One turning vector, and how many ticks it has turned:
The counts run from 0 to 1076.
-16	-34	-34	13	-2	9	-1	2	8	41	-4	-13	-22	-13	-53	19	-15	-19	-21	-35	31	43	-16	-23	0	-24	20	-6	-50	33	40	-10	52	-6	47	66	-19	19	-37	16	-44	20	1	0	3	-9	-18 -> 298
-35	-24	9	46	-15	52	-1	-14	-20	52	17	-46	-1	9	-49	7	23	-9	-2	-12	21	26	-4	-14	0	-16	19	-19	-46	24	23	8	54	55	32	30	-10	26	-21	-1	-30	28	-17	-2	-37	-1	-29 -> 935
-13	-33	-51	14	6	79	-10	9	-3	4	1	-31	-9	14	-39	4	-5	-26	-11	-73	20	47	-30	-16	33	-2	41	5	-28	0	9	-2	24	-35	-38	16	-16	42	-16	-1	-31	-2	7	9	-22	-5	-14 -> 926
-2	-26	11	8	10	-1	-15	-4	11	23	25	-5	-33	-36	-46	-13	-1	-49	-16	-12	26	33	-6	-7	0	22	-9	20	-41	-13	46	-52	22	-47	11	39	-48	44	-28	18	-22	-20	39	7	-47	-2	22 -> 960
-13	-49	13	-2	20	4	-11	-8	-7	-3	27	-1	9	-4	-45	-19	-11	-62	-22	-25	21	39	-13	-9	-25	22	3	18	-52	-26	43	-52	21	-26	-36	20	-34	47	-29	18	-13	-28	42	-3	-44	-6	8 -> 958
-2	-26	-26	10	-5	35	3	11	-3	28	16	1	5	-19	-19	11	-13	-41	-30	-28	1	33	13	2	-3	1	8	8	-73	-11	40	-51	2	-69	-15	42	-39	42	-28	1	-22	-30	13	-1	-56	-7	-22 -> 665
-23	17	20	25	15	32	-9	6	-13	33	17	-34	0	-14	-59	-30	-3	-35	-26	16	-9	1	31	-10	-12	-6	27	5	-83	-13	34	-22	-10	-18	2	-12	-8	65	-18	4	-29	-23	14	19	-64	-9	-5 -> 76
-20	-3	-44	3	-3	39	17	19	25	36	20	-16	-36	-4	-38	-7	25	-26	-9	-43	22	48	-20	-36	34	-26	5	25	-6	35	27	-20	61	6	24	30	-18	36	-29	-4	-13	31	25	-12	-29	25	2 -> 53
3	-40	5	5	24	33	-23	-20	7	-9	18	-18	-34	3	-46	-46	0	-49	0	-28	13	40	-34	-3	-11	6	21	9	-45	-45	21	-3	3	-7	-31	-1	-18	62	-37	11	-13	-19	37	36	-53	-23	19 -> 770
-40	10	-33	29	-2	44	-10	-25	-22	44	18	4	-9	-6	-26	16	7	-51	-2	-37	54	12	0	-46	24	-17	41	20	-53	16	18	0	38	21	15	17	-29	-3	-50	4	-20	13	-9	-28	-28	-21	-20 -> 361
-4	-38	-20	33	-28	28	-9	-11	14	51	11	-19	-47	-21	-30	14	14	-24	8	-36	31	46	-14	7	9	-10	3	-5	-39	17	30	3	40	-2	55	67	-19	26	-47	5	-34	8	-4	18	-22	-10	-24 -> 100
5	-45	-6	26	-33	33	12	-16	9	44	31	3	-33	-19	-5	8	22	-32	3	-33	13	47	-9	18	2	-10	-14	1	-49	6	37	-23	29	-12	32	64	-35	21	-48	-10	-5	-8	1	7	-61	-3	-29 -> 671
1	-31	16	31	-12	10	-13	-13	19	35	25	-30	-60	-19	-35	-36	29	-31	16	-11	10	37	-6	21	-8	7	-10	7	-47	-11	33	7	11	10	36	29	-12	57	-44	9	-20	-16	16	50	-51	-8	3 -> 966
-37	-31	-44	5	24	23	-4	9	-10	16	-20	-8	17	15	-54	10	-35	-28	-43	-39	21	46	-10	-36	-12	-22	44	-2	-67	12	27	-9	46	4	-7	35	-1	26	-23	22	-35	16	5	-11	0	-22	-28 -> 110
-26	-2	1	19	5	26	18	-8	-9	19	39	18	-1	19	-12	-45	23	-58	-7	5	7	31	-2	-22	-17	-15	14	33	-52	-19	27	-16	34	47	-9	-8	-9	50	-44	-7	16	-2	25	-8	-77	-10	-1 -> 951
-9	-54	-10	-22	26	4	-9	-23	4	-7	6	-16	-15	13	-67	0	-25	-39	-22	-53	25	47	-36	-32	-15	-17	32	-18	-64	12	32	-4	34	-4	-9	42	-25	29	-30	18	-28	12	25	2	-1	-12	-13 -> 1066
-35	-18	-37	35	4	83	-28	-9	-28	18	-11	-40	2	11	-42	11	-9	-28	-7	-47	27	24	-12	-24	23	-3	58	1	-51	-15	7	10	11	-10	-35	5	-17	29	-19	6	-40	3	-11	2	-27	-26	-21 -> 355
-31	-30	8	20	-5	38	16	17	14	32	32	-44	-13	12	-51	-27	40	-21	-9	-26	0	52	-16	-6	-1	-4	-11	6	-11	25	28	-21	58	47	16	20	4	64	-5	-1	-15	22	18	12	-45	24	-5 -> 442
-22	0	2	-4	17	-5	-28	-9	20	44	14	-7	-51	-45	-41	5	13	-48	1	-32	14	9	30	-26	16	8	7	43	-62	9	39	-35	-3	-36	21	21	-34	34	-47	17	-19	-26	21	15	-37	-2	2 -> 714
-10	-1	-6	4	-8	31	9	8	27	46	23	-26	-54	-12	-21	-27	47	-34	9	-38	-19	18	19	7	9	-14	3	26	-63	14	26	7	-8	-1	16	9	7	63	-47	-13	-4	-19	14	47	-54	3	-16 -> 720
-37	0	-32	20	16	27	-21	5	-20	18	5	-3	31	9	-27	-9	-17	-56	-34	-26	18	10	24	-15	-10	5	45	25	-92	-11	21	-14	-2	-18	-35	2	2	44	-35	12	-23	-34	2	-4	-33	-28	-22 -> 849
-53	-26	-20	19	3	4	6	10	-1	34	5	5	9	12	-27	-4	10	-35	-25	-11	20	52	-2	-40	-9	-16	5	35	-29	18	31	-28	77	64	23	31	6	37	-34	14	-9	30	8	-18	-29	-5	-11 -> 501
-34	9	4	14	3	-6	14	-3	-8	50	32	7	14	-10	-41	-7	6	-52	-32	5	23	23	18	-32	-16	-17	1	19	-60	19	45	-42	50	21	36	28	-25	28	-36	10	-11	10	19	-37	-46	3	-12 -> 947
-28	-2	-29	26	1	60	22	23	7	36	-10	-23	-16	1	-44	-25	3	1	-27	9	-20	45	-9	-32	-2	-53	30	-3	-51	-5	28	10	45	29	24	15	7	53	-23	-1	-20	39	7	21	-49	-14	-17 -> 305
10	-20	-17	37	-20	58	10	3	11	24	26	-12	-34	-8	-7	-34	30	-37	2	-20	-7	34	-3	24	3	-5	2	15	-51	-25	26	-8	-5	-21	-3	20	-14	63	-39	-18	-4	-27	19	37	-77	-4	-12 -> 89
-26	-6	9	9	20	34	23	-4	-26	22	21	-21	32	25	-53	-24	-6	-36	-39	5	-16	22	3	-28	-36	-24	32	-9	-83	-4	36	-21	24	26	-17	-1	-15	47	-18	-7	-15	8	19	-9	-55	-5	-22 -> 754
-25	-26	-15	8	-16	0	5	21	27	45	28	-19	-27	-1	-18	-3	45	-38	1	-58	7	34	14	20	5	10	-19	34	-48	48	33	-17	32	2	25	44	12	59	-43	-5	-16	-19	8	23	-23	16	-27 -> 532
5	-57	-9	21	-7	52	-2	-7	4	20	-2	-47	-21	1	-52	-2	-12	-6	-14	-39	-6	53	-24	10	-9	-15	23	-37	-67	-9	29	12	10	-21	4	45	-20	42	-19	0	-37	6	2	38	-29	-15	-29 -> 292
-41	-3	-16	35	3	1	-34	8	-14	51	4	-22	14	-20	-47	18	-12	-47	-25	-22	42	9	35	-11	-2	13	25	16	-75	21	34	-28	14	-16	15	34	-4	40	-31	28	-53	-27	-8	-6	-8	-14	-15 -> 1037
-7	-31	2	31	-28	20	14	2	5	34	41	-2	-5	-2	1	-25	38	-46	-4	-23	-1	34	14	32	-22	11	-21	16	-62	1	37	-23	18	3	13	37	-6	63	-46	-15	-5	-30	11	27	-68	-1	-26 -> 87
-8	-11	17	17	8	47	18	4	-4	18	32	-16	-7	-4	-45	-45	8	-32	-28	20	-21	33	-1	-12	-18	-10	2	9	-62	-31	38	-37	12	-15	-8	1	-26	65	-15	-4	-3	-6	33	13	-82	-4	9 -> 954
-32	-15	2	32	18	47	-30	11	-4	25	6	-54	-4	-18	-86	-12	-9	-20	-22	-12	28	26	-5	-28	16	16	20	5	-25	0	32	-35	31	-22	1	7	-18	58	3	30	-54	2	18	6	-27	9	24 -> 449
-20	-13	7	2	-9	5	5	5	25	49	26	-22	-48	-13	-23	-17	47	-35	9	-35	-18	17	30	16	-4	-6	-5	27	-70	26	34	-3	0	11	26	23	2	58	-46	-15	-5	-20	10	37	-49	4	-26 -> 719
